B = [  2  26  18  -5 -27   1  -8   2 -13   3   4 -10 -12 -11]
B[0] => 2
B[-4] => 4
B[2] => 18
B[11] => -10
B[4] => -27
B[9] => 3

a =
[[  1.62  -2.14  13.58  -0.34  13.60]
 [  1.27   0.90  -1.57  -4.78  -2.16]
 [ -8.00   7.51  -4.86   2.50  -1.03]
 [ -1.42  -1.57  -2.65  -1.24  -1.66]
 [-14.57  20.14  15.50  -4.13  25.85]
 [  4.28  -9.79   1.73  -7.10  -5.71]
 [ -0.08   5.76  14.92  -7.19  10.47]
 [ -1.64 -16.99  -7.88   5.53   4.78]
 [ -3.07   2.57   0.88  -8.73 -19.14]
 [  8.71 -11.14 -11.89  -1.83  -9.32]
 [  1.05   8.05  -4.49   0.06 -10.65]
 [ -1.44  -1.67  -2.46  -0.39  -3.02]
 [ -8.09  19.93  -4.26   8.40  -0.86]
 [ -2.29  -3.24  -1.82  -3.52  -1.25]]
a[0,0]	1.62
a[1,3]	-4.78
a[:, 4]	[13.60, -2.16, -1.03, -1.66, 25.85, -5.71, 10.47, 4.78, -19.14, -9.32, -10.65, -3.02, -0.86, -1.25]
a[4]	[-14.57, 20.14, 15.50, -4.13, 25.85]
a[2]	[-8.00, 7.51, -4.86, 2.50, -1.03]
a[0]	[1.62, -2.14, 13.58, -0.34, 13.60]
a[2,1]	7.51
a[:, 2]	[13.58, -1.57, -4.86, -2.65, 15.50, 1.73, 14.92, -7.88, 0.88, -11.89, -4.49, -2.46, -4.26, -1.82]
a[13,2]	-1.82
a[2,3]	2.50
a[3,2]	-2.65
a[:, 0]	[1.62, 1.27, -8.00, -1.42, -14.57, 4.28, -0.08, -1.64, -3.07, 8.71, 1.05, -1.44, -8.09, -2.29]
a[13,0]	-2.29
a[11,4]	-3.02
a[1,1]	0.90
a[12,4]	-0.86
a[4,4]	25.85
a[13]	[-2.29, -3.24, -1.82, -3.52, -1.25]
a[8]	[-3.07, 2.57, 0.88, -8.73, -19.14]
a[5,2]	1.73
a[1,2]	-1.57
a[7,4]	4.78
a[8,3]	-8.73
a[0,4]	13.60
a[0,3]	-0.34
a[6,0]	-0.08
a[4,1]	20.14
a[5,1]	-9.79
a[0,1]	-2.14
a[6,3]	-7.19
a[13,1]	-3.24

arr =
[[-31.0  49.6  -1.2 -45.5   2.4]
 [-64.4   3.2  -5.4  21.1  28.2]
 [-24.7 -42.6  32.7  41.9  19.7]
 [ -0.8  42.5  22.0 -56.7  -9.7]
 [-15.9 -40.9 -10.8  56.7  16.8]
 [  7.4 -25.0  69.8  -3.8   3.4]
 [ -6.0 -34.5 -31.2  56.4  10.4]
 [ 37.4  30.1 -45.2 -26.9 -24.0]
 [-52.2 -18.9  27.3  28.6  27.8]
 [ 49.2 -15.0  46.7 -20.1 -18.6]
 [ 33.5 -40.9 -24.1  44.8  -4.3]
 [ 64.1   2.1 -14.7 -17.2 -30.1]
 [ 66.8 -17.3  -7.6   0.9 -26.6]
 [ 34.3  17.2  38.9 -48.0 -18.8]]
Rows and columns are counted from 0.
row 0 col 0 => -31.0
row 10 col 3 => 44.8
row 0 col 2 => -1.2
row 6 col 3 => 56.4
row 6 col 2 => -31.2
row 5 col 2 => 69.8
row 8 col 3 => 28.6
row 3 col 2 => 22.0
row 7 col 4 => -24.0
row 4 col 0 => -15.9
row 4 col 2 => -10.8
row 7 col 0 => 37.4
row 9 col 2 => 46.7
row 13 col 0 => 34.3
row 1 col 4 => 28.2
row 12 col 0 => 66.8
row 9 col 0 => 49.2
row 7 col 3 => -26.9
row 8 col 2 => 27.3
row 10 col 1 => -40.9
row 12 col 2 => -7.6
row 10 col 0 => 33.5
row 4 col 1 => -40.9
row 9 col 4 => -18.6
row 4 col 4 => 16.8
row 2 col 3 => 41.9
row 0 col 4 => 2.4
row 3 col 3 => -56.7
row 4 col 3 => 56.7
row 2 col 4 => 19.7
row 9 col 1 => -15.0
row 13 col 2 => 38.9
